[[-2.98  0.07  2.16  0.47 -2.03  0.78  1.45  0.46 -1.95 -1.28  1.37 -0.61
   0.26]
 [ 0.92 -2.14 -2.33 -2.11  0.31 -1.66  0.06 -2.07  1.34 -2.35 -0.57 -1.41
  -1.52]
 [-0.45 -0.16 -0.04  2.06 -1.43 -1.59  0.42 -0.16 -4.34 -0.03  0.39 -1.86
  -1.22]
 [-1.82  1.29  0.51 -1.31  2.31  1.49  0.35  1.87  0.01  4.55  0.36  1.80
   1.69]
 [-1.25  1.26 -1.89 -1.83 -0.93 -0.77 -1.95  0.48 -6.85  4.58  0.04 -0.05
  -0.51]]
->
[[-1.82  1.29  0.51 -1.31  2.31  1.49  0.35  1.87  0.01  4.55  0.36  1.80
   1.69]
 [-1.25  1.26 -1.89 -1.83 -0.93 -0.77 -1.95  0.48 -6.85  4.58  0.04 -0.05
  -0.51]
 [-2.98  0.07  2.16  0.47 -2.03  0.78  1.45  0.46 -1.95 -1.28  1.37 -0.61
   0.26]
 [-0.45 -0.16 -0.04  2.06 -1.43 -1.59  0.42 -0.16 -4.34 -0.03  0.39 -1.86
  -1.22]
 [ 0.92 -2.14 -2.33 -2.11  0.31 -1.66  0.06 -2.07  1.34 -2.35 -0.57 -1.41
  -1.52]]

[[-1.77  1.77 -1.53 -0.30 -0.75 -0.47  0.23  2.98 -1.56  3.24  4.35]
 [-1.03  0.18 -1.87  1.30  0.54  2.95  0.31 -3.91 -4.66 -3.98  6.88]
 [ 0.50  0.15 -0.72  1.62  0.69  5.96  0.34 -3.26 -2.13 -4.22  6.73]
 [-1.51 -4.21 -2.65  2.10  0.02  2.97 -1.57 -3.38  1.71 -5.30  1.39]
 [-2.25 -4.19 -4.24  4.32 -1.70  1.12 -1.87 -3.04  1.70 -5.30  1.26]
 [ 0.09  1.09 -1.49  1.14 -0.08  1.69  0.78  0.40 -3.53 -1.35  4.87]
 [-0.52  1.28 -1.78 -0.16  0.94  2.11  1.38 -1.16 -6.49 -2.94  7.47]]
->
[[-1.77  1.77 -1.53 -0.30 -0.75 -0.47  0.23  2.98 -1.56  3.24  4.35]
 [-0.52  1.28 -1.78 -0.16  0.94  2.11  1.38 -1.16 -6.49 -2.94  7.47]
 [ 0.09  1.09 -1.49  1.14 -0.08  1.69  0.78  0.40 -3.53 -1.35  4.87]
 [-1.03  0.18 -1.87  1.30  0.54  2.95  0.31 -3.91 -4.66 -3.98  6.88]
 [ 0.50  0.15 -0.72  1.62  0.69  5.96  0.34 -3.26 -2.13 -4.22  6.73]
 [-2.25 -4.19 -4.24  4.32 -1.70  1.12 -1.87 -3.04  1.70 -5.30  1.26]
 [-1.51 -4.21 -2.65  2.10  0.02  2.97 -1.57 -3.38  1.71 -5.30  1.39]]

[[ 2.21 -1.89 -3.53  5.88 -1.26  1.48  0.81  3.10  3.48  5.01 -2.86 -3.68
  -2.78]
 [ 3.20 -6.41 -4.28  7.01 -1.74  3.05  1.24  2.78  4.10  4.77 -1.93 -2.05
  -0.38]
 [ 1.55 -1.60 -3.88  5.06  0.93  2.83  1.75  4.65  4.14  7.42 -5.07 -1.75
  -2.00]]
->
[[ 1.55 -1.60 -3.88  5.06  0.93  2.83  1.75  4.65  4.14  7.42 -5.07 -1.75
  -2.00]
 [ 2.21 -1.89 -3.53  5.88 -1.26  1.48  0.81  3.10  3.48  5.01 -2.86 -3.68
  -2.78]
 [ 3.20 -6.41 -4.28  7.01 -1.74  3.05  1.24  2.78  4.10  4.77 -1.93 -2.05
  -0.38]]

[[ 6.26 -5.25  4.97 -2.04  3.71  5.72 -1.34 -4.31 -2.82  0.17 -0.59]
 [ 4.06  5.36 -2.35 -1.87 -2.40 -2.01  4.86  3.45  5.94 -0.90  4.92]
 [-4.04  1.76 -1.88  2.61 -3.14 -2.88 -0.74  2.04 -0.12 -1.51 -1.55]
 [ 3.34  3.19 -1.07 -1.82 -1.34 -0.76  3.47  1.80  3.77 -0.36  3.32]]
->
[[ 4.06  5.36 -2.35 -1.87 -2.40 -2.01  4.86  3.45  5.94 -0.90  4.92]
 [ 3.34  3.19 -1.07 -1.82 -1.34 -0.76  3.47  1.80  3.77 -0.36  3.32]
 [-4.04  1.76 -1.88  2.61 -3.14 -2.88 -0.74  2.04 -0.12 -1.51 -1.55]
 [ 6.26 -5.25  4.97 -2.04  3.71  5.72 -1.34 -4.31 -2.82  0.17 -0.59]]

[[-1.50 -0.59 -0.53 -2.24 -2.46]
 [ 0.44  4.97 -0.29 -1.00  6.77]
 [-0.91 -3.40 -0.78 -1.24 -6.32]
 [-4.14 -3.13 -5.09  0.12  0.70]]
->
[[ 0.44  4.97 -0.29 -1.00  6.77]
 [-1.50 -0.59 -0.53 -2.24 -2.46]
 [-4.14 -3.13 -5.09  0.12  0.70]
 [-0.91 -3.40 -0.78 -1.24 -6.32]]

[[-2.72  3.87 -3.66  0.08 -3.00]
 [ 3.66 -3.21 -4.61 -4.54 -1.49]
 [ 3.72 -2.18  2.27 -7.04 -1.81]
 [-1.93 -5.70  0.35 -1.14 -2.92]
 [-3.24 -2.47  1.43 -2.83  2.33]
 [-3.55 -1.56  2.62 -2.22  2.57]
 [-3.55  0.78  3.77 -1.01  2.30]
 [ 0.50 -1.87 -2.41  2.74 -2.31]
 [-3.58 -0.69  3.32 -1.90  2.32]
 [ 0.63  1.39 -0.13  5.04 -1.89]]
->
[[-2.72  3.87 -3.66  0.08 -3.00]
 [ 0.63  1.39 -0.13  5.04 -1.89]
 [-3.55  0.78  3.77 -1.01  2.30]
 [-3.58 -0.69  3.32 -1.90  2.32]
 [-3.55 -1.56  2.62 -2.22  2.57]
 [ 0.50 -1.87 -2.41  2.74 -2.31]
 [ 3.72 -2.18  2.27 -7.04 -1.81]
 [-3.24 -2.47  1.43 -2.83  2.33]
 [ 3.66 -3.21 -4.61 -4.54 -1.49]
 [-1.93 -5.70  0.35 -1.14 -2.92]]

[[-3.67  0.24  1.07 -0.32  1.61 -4.33 -3.41 -6.05 -1.24  1.70  4.39 -0.16
  -2.74 -0.19 -0.97  1.19]
 [-0.60  1.50 -2.51 -0.60 -0.86  4.16 -3.34  0.60 -0.95  6.27  0.72  1.91
   0.41  0.72 -3.84  0.00]]
->
[[-0.60  1.50 -2.51 -0.60 -0.86  4.16 -3.34  0.60 -0.95  6.27  0.72  1.91
   0.41  0.72 -3.84  0.00]
 [-3.67  0.24  1.07 -0.32  1.61 -4.33 -3.41 -6.05 -1.24  1.70  4.39 -0.16
  -2.74 -0.19 -0.97  1.19]]
